Rows are one point carried round by a steady rotation, each followed by how many ticks it has turned.
The counts run from 0 to 876.
+1.93 +0.01 +1.13 -0.44 +3.37 +2.07 -2.15 -0.06 +0.76 -1.35 +0.20 -2.09 +0.47 -0.09 +0.61 -1.22 +0.45 -1.73 -0.17 +2.68 -0.92 -1.96 +0.55 -1.30 +2.01 -0.68 +0.29 +1.43 -2.05 -1.68 +2.33 -1.36 -> 84
+0.95 +1.21 +0.34 -1.34 +1.94 +2.37 -0.62 -0.12 +0.10 -1.78 +0.08 -2.13 +0.69 +0.34 +1.46 -2.02 +1.01 -2.77 +0.26 +3.36 -0.45 -1.82 +2.14 +0.12 +0.93 +1.33 +0.95 +0.40 -1.10 -2.21 +1.87 -1.43 -> 5
+0.13 +1.08 +0.45 -1.66 +2.98 +1.06 +0.17 -0.12 +0.14 -1.15 -0.66 -3.01 +0.27 -0.55 +1.21 -0.40 +1.07 -1.97 +1.40 +3.55 -1.17 -2.35 +1.22 -1.75 -0.46 +0.00 -1.52 +0.53 -1.29 -1.30 +1.77 -0.73 -> 771
+0.74 +1.04 +1.80 -0.55 +2.34 -0.21 -0.91 -0.43 -0.08 -1.45 +1.47 -1.80 -0.10 +0.63 +1.96 -0.70 +1.08 -1.68 -1.39 +3.10 -0.74 -0.98 +1.06 -1.44 +0.00 +0.17 +1.83 +2.81 -0.32 -3.53 +0.75 -0.99 -> 232
-0.72 +0.16 +2.36 -1.41 +1.89 -0.29 +1.59 +0.09 -0.20 -1.81 +1.46 -1.33 +0.21 +1.42 +0.88 -2.58 -0.51 -2.32 +0.17 +3.39 -1.17 -2.04 +0.22 -2.24 -0.89 +1.02 +0.34 +1.35 -1.95 -1.69 +1.14 +0.27 -> 595
+0.35 +0.06 +2.61 -1.03 +2.43 +0.24 -0.24 -0.38 -0.27 -2.07 +1.60 -0.89 -0.86 +0.72 +1.23 -1.76 +1.30 -1.73 +0.21 +2.04 -1.32 -1.78 -0.46 -2.93 +0.75 -0.42 -0.25 +2.80 -2.92 -0.83 +0.61 -1.47 -> 77
-0.02 +2.09 +1.13 -1.70 +3.20 +1.57 -0.22 +0.49 -0.97 -1.90 -0.32 -0.52 -0.82 +0.26 +2.66 -0.87 +1.30 -1.38 +0.67 +2.01 -0.92 -1.97 +1.32 -0.75 -0.50 +0.68 +0.94 +3.16 -1.60 -2.38 +0.93 -1.44 -> 764
+0.85 +1.44 +2.69 -0.90 +2.35 +2.08 -1.31 +0.35 +0.20 -1.91 +0.27 -0.37 -0.38 -0.75 +1.49 +0.27 +1.11 -2.42 -1.38 +2.22 -0.68 -2.39 +1.34 -0.39 +0.82 +1.19 +1.38 +2.89 -0.49 -1.99 +2.03 -1.60 -> 760
-0.10 +0.08 +1.10 -1.87 +5.14 +0.13 +0.39 +1.30 +0.52 -1.80 -0.47 -0.90 +0.47 +0.79 +1.05 -0.63 -0.24 -1.32 +0.67 +2.83 -0.47 -2.06 +0.21 -1.89 -0.79 -0.07 +0.81 +1.00 -1.33 -1.51 +1.83 -1.19 -> 797
+0.99 +0.59 +0.90 -1.11 +2.57 +1.06 -1.41 +0.11 -0.93 -2.03 +2.00 -1.70 -1.25 +0.84 +1.25 -1.50 +1.88 -3.05 +1.18 +2.01 -0.40 -1.83 +1.10 -0.36 +0.02 +1.89 +1.25 +1.28 -1.23 -2.33 +1.83 -0.17 -> 344
+0.29 +1.07 +1.90 -0.48 +2.66 +0.97 -0.18 -1.51 +1.12 -1.78 +0.69 -0.44 +0.68 -0.32 +1.85 -1.21 +0.07 -1.28 -0.71 +2.83 -1.25 -0.73 +1.11 -2.78 -0.02 -0.29 +1.19 +3.03 -1.35 -2.33 +1.04 -1.76 -> 417
-0.23 +0.37 +1.67 -0.94 +3.22 +0.32 -1.57 +1.24 -0.33 -0.80 -0.39 -3.17 -0.50 -0.32 +1.09 -0.26 +1.64 -2.31 +0.35 +3.75 -1.37 -2.43 +0.53 -0.93 -0.01 -0.48 -1.33 +0.32 -0.69 -1.80 +2.09 +0.12 -> 143
+0.30 +0.15 +1.59 -2.05 +3.89 +2.12 -0.46 +0.47 +1.15 -1.47 -0.53 -0.46 +0.70 +0.36 -0.30 -2.06 +0.62 -2.57 -0.15 +2.59 -0.88 -1.89 +1.14 -1.23 +0.56 +0.80 +1.21 -0.69 -1.79 -1.27 +2.02 -1.74 -> 505
+0.69 -0.28 +3.32 -0.29 +3.18 -0.09 -1.37 -0.70 +1.11 -1.80 +2.06 -0.27 -0.53 -0.58 +1.04 -0.95 +1.56 -2.55 +0.37 +2.37 -0.75 -1.14 +0.13 -2.73 +1.21 +0.46 +0.93 +1.54 -1.27 -1.68 +1.12 -0.96 -> 312
+1.93 +1.10 +0.73 -1.70 +2.38 +1.27 -0.26 -0.21 -0.28 -1.40 -0.50 -2.27 +0.30 +0.60 +2.86 -1.85 +1.92 -1.70 +0.35 +2.99 -0.54 -1.97 +1.10 -1.45 +1.13 +0.43 +0.66 +1.16 -0.81 -2.47 +0.95 -1.44 -> 2
-0.16 -0.16 +0.91 -2.23 +4.73 +0.33 -0.55 -0.07 -0.09 -1.03 +0.75 -1.68 -0.58 +1.03 +0.17 -1.54 +1.18 -3.30 +0.98 +2.41 -0.56 -1.56 +1.03 -1.29 -0.24 +0.01 +0.71 -0.92 -1.40 -1.00 +1.81 -0.84 -> 690
-0.35 +1.02 +1.70 -1.14 +2.01 +0.79 +0.04 -0.23 -0.19 -1.07 +0.37 -2.63 +0.36 +0.16 +1.85 -0.96 -0.12 -3.26 -2.17 +3.94 -1.00 -1.59 +1.94 -0.76 -0.61 -0.32 +0.35 +0.59 +0.46 -2.13 +1.77 -0.16 -> 148
-0.07 +0.38 +1.50 -1.04 +2.22 -0.41 +0.13 +0.33 -0.72 -0.60 +1.80 -2.78 -0.27 +0.74 +0.49 -1.97 -0.27 -3.05 -0.76 +3.63 -0.75 -2.30 +0.70 -0.73 +0.09 +0.88 +0.69 -0.50 -1.95 -2.43 +1.54 +0.55 -> 487
-0.54 -0.57 +2.32 -0.69 +4.90 -0.45 -0.41 +1.51 +0.14 -1.27 +0.57 -1.27 +0.35 +0.30 +0.84 -0.88 -0.55 -1.86 +0.06 +3.21 +0.04 -2.57 -0.28 -1.66 +0.66 -1.05 +1.04 +0.93 -1.11 -1.69 +1.90 -0.33 -> 170
-0.54 +2.02 +0.81 -1.81 +3.13 +1.40 -1.10 +0.57 -0.65 -1.83 -0.26 -1.11 -1.07 +0.41 +1.68 -1.31 +2.09 -1.90 +0.99 +2.41 -1.59 -1.32 +1.69 -0.44 -1.05 +0.97 +0.78 +1.51 -2.04 -2.29 +0.78 -1.35 -> 766
+0.26 +1.28 +2.77 -0.64 +2.22 +1.52 -0.16 -1.61 +0.56 -1.19 +0.34 -0.89 -0.56 -2.05 +2.16 +0.04 +1.10 -3.36 -0.26 +2.51 -1.33 -1.81 +1.42 -2.53 +0.62 +0.83 -0.49 +1.15 -1.51 -0.85 +1.36 -0.90 -> 101
+1.07 -0.18 +0.74 -1.33 +4.00 +1.62 -0.73 +0.42 +1.33 -1.58 -0.69 -1.64 +1.07 +0.08 -0.15 -1.09 -0.53 -1.41 +0.25 +3.27 -1.36 -2.00 +0.21 -1.97 -0.28 -0.12 -0.38 +1.19 -1.85 -1.39 +2.94 -0.74 -> 271
-0.57 +0.04 +2.71 -1.37 +4.14 -0.81 +0.19 +1.36 -0.37 -0.48 +0.54 -0.81 +0.15 +1.11 +0.47 -1.73 -0.15 -1.61 -0.72 +3.37 -0.30 -2.81 +0.08 -1.47 +0.41 -0.71 +1.46 +0.89 -0.92 -2.43 +1.45 -0.14 -> 172
-0.43 -0.27 +2.56 -1.54 +3.42 +0.76 +0.04 +1.29 +0.87 -1.13 -0.46 -0.96 +0.69 +0.46 +0.45 -1.87 +0.16 -3.18 -0.48 +3.77 -0.96 -2.09 +0.76 -1.36 -0.38 +0.75 +0.45 -1.43 -0.94 -1.62 +2.03 -0.25 -> 65
-1.38 +0.69 +2.16 -0.20 +2.42 +0.31 -0.43 +0.17 +0.76 -1.56 +1.03 -0.99 +1.14 -0.05 +1.35 -1.59 -0.16 -1.40 +0.89 +4.35 -0.86 -1.74 +1.04 -1.73 -0.64 -0.60 -0.09 +3.16 -0.26 -1.76 +1.83 +0.07 -> 120
-1.15 +0.52 +2.78 -1.58 +3.75 -0.72 +1.33 +0.58 +0.54 -1.80 +0.31 -0.53 +0.49 +0.79 +1.59 -0.78 +0.13 -2.37 -0.42 +3.56 -0.35 -1.58 +0.72 -2.13 -1.21 +0.30 +1.23 +1.16 -0.02 -1.89 +1.24 -0.62 -> 358
+1.04 +0.58 +1.65 -1.91 +3.46 +1.05 -0.94 -0.71 +0.24 -0.51 +0.62 -0.27 +0.10 +0.67 -0.11 -1.94 +1.94 -1.94 -0.06 +2.25 -0.21 -2.08 +1.29 -1.38 +1.72 +0.21 +2.22 +1.49 -0.76 -2.38 +1.69 -1.87 -> 317
-1.78 +0.52 +3.16 -0.02 +2.35 -0.19 -1.14 +1.00 +0.30 -1.59 +1.50 -1.73 -0.67 -0.33 +0.46 -0.83 +0.75 -1.72 -0.11 +3.62 -1.71 -2.12 +0.38 -1.46 +0.91 +0.06 -0.45 +1.52 -2.74 -1.05 +0.79 -1.10 -> 515
-1.01 +0.39 +2.69 -1.71 +3.09 +0.55 +0.18 +1.23 +0.50 -1.16 +0.26 -1.74 -0.43 +0.26 -1.39 -0.27 +0.11 -2.36 -1.31 +3.25 -1.32 -2.93 +0.67 -1.17 +0.00 +1.08 -0.10 +0.24 -2.09 -1.19 +1.81 -1.09 -> 802
+1.50 +0.55 +2.68 -0.83 +1.45 +0.68 +0.23 +0.84 +0.09 -1.89 +0.62 -1.74 -0.10 -0.37 +1.29 -0.46 +0.48 -2.73 -1.18 +3.59 -1.30 -2.40 +0.35 -1.26 -0.22 +2.48 -0.03 +1.45 -0.42 -2.82 +2.02 +0.57 -> 676
+1.34 -0.58 +2.69 -0.77 +3.53 +1.25 -1.19 +0.32 +0.37 -2.20 +0.56 +0.44 -0.24 +0.06 +2.53 -1.93 +0.87 -2.59 +0.42 +1.77 -1.17 -1.33 -0.31 -2.55 +0.07 +0.14 +0.76 +1.68 -1.26 -1.07 +1.69 -0.42 -> 499
+0.42 +0.10 +0.62 -1.27 +4.07 +1.60 +0.09 -0.73 +0.00 -1.27 +0.21 -1.53 +0.15 +0.13 +1.90 -1.59 +0.02 -3.18 +0.80 +2.04 +0.12 -2.81 +1.21 -1.88 +1.76 -1.07 +0.53 +0.54 -1.77 -0.29 +1.87 -1.52 -> 399
+0.73 +0.60 +1.61 -1.74 +1.77 +0.64 +0.84 -0.52 -0.86 -2.48 +1.65 -1.25 -0.57 +1.62 +1.67 -2.32 +0.71 -2.99 -0.12 +2.17 -1.27 -1.29 +0.55 -1.54 -1.32 +1.77 +1.02 +1.62 -1.79 -2.03 +1.07 -0.30 -> 156
+1.17 +0.18 +1.46 -2.19 +4.20 +1.13 +0.11 -0.09 +0.44 -1.30 -0.52 +0.37 +0.27 +1.00 +1.53 -2.81 +1.21 -2.17 +0.62 +2.03 -0.78 -1.51 +0.28 -2.65 -0.16 +0.02 +1.57 +0.74 -1.25 -1.99 +1.49 -1.22 -> 502
+0.88 +1.08 +1.89 -1.82 +1.03 +1.64 +1.00 -1.09 +0.22 -1.86 +0.69 -1.40 +0.59 +0.90 +1.74 -1.58 +1.08 -3.38 -0.78 +3.03 -0.38 -1.64 +2.03 -1.18 +0.17 +1.54 +1.08 +1.26 +0.08 -1.92 +1.41 -1.35 -> 444
+1.26 +1.19 +1.53 -2.13 +3.12 +1.06 +0.91 -1.30 +0.41 -1.45 +0.70 -0.87 -0.12 +0.17 -0.33 -0.20 +0.94 -1.81 -0.72 +2.33 -0.88 -1.93 +1.27 -2.15 +0.33 +1.40 +1.60 +2.30 -0.87 -2.29 +1.73 -1.89 -> 130
+1.47 +0.77 +0.03 -1.03 +4.01 +1.68 -0.15 -1.08 +0.42 -1.57 +0.30 -1.53 +0.49 -0.11 +1.28 -0.92 -0.87 -1.55 -0.49 +2.26 -1.07 -1.50 +1.01 -1.88 +0.30 +0.02 +1.19 +1.78 -2.72 -2.14 +1.74 -1.97 -> 713
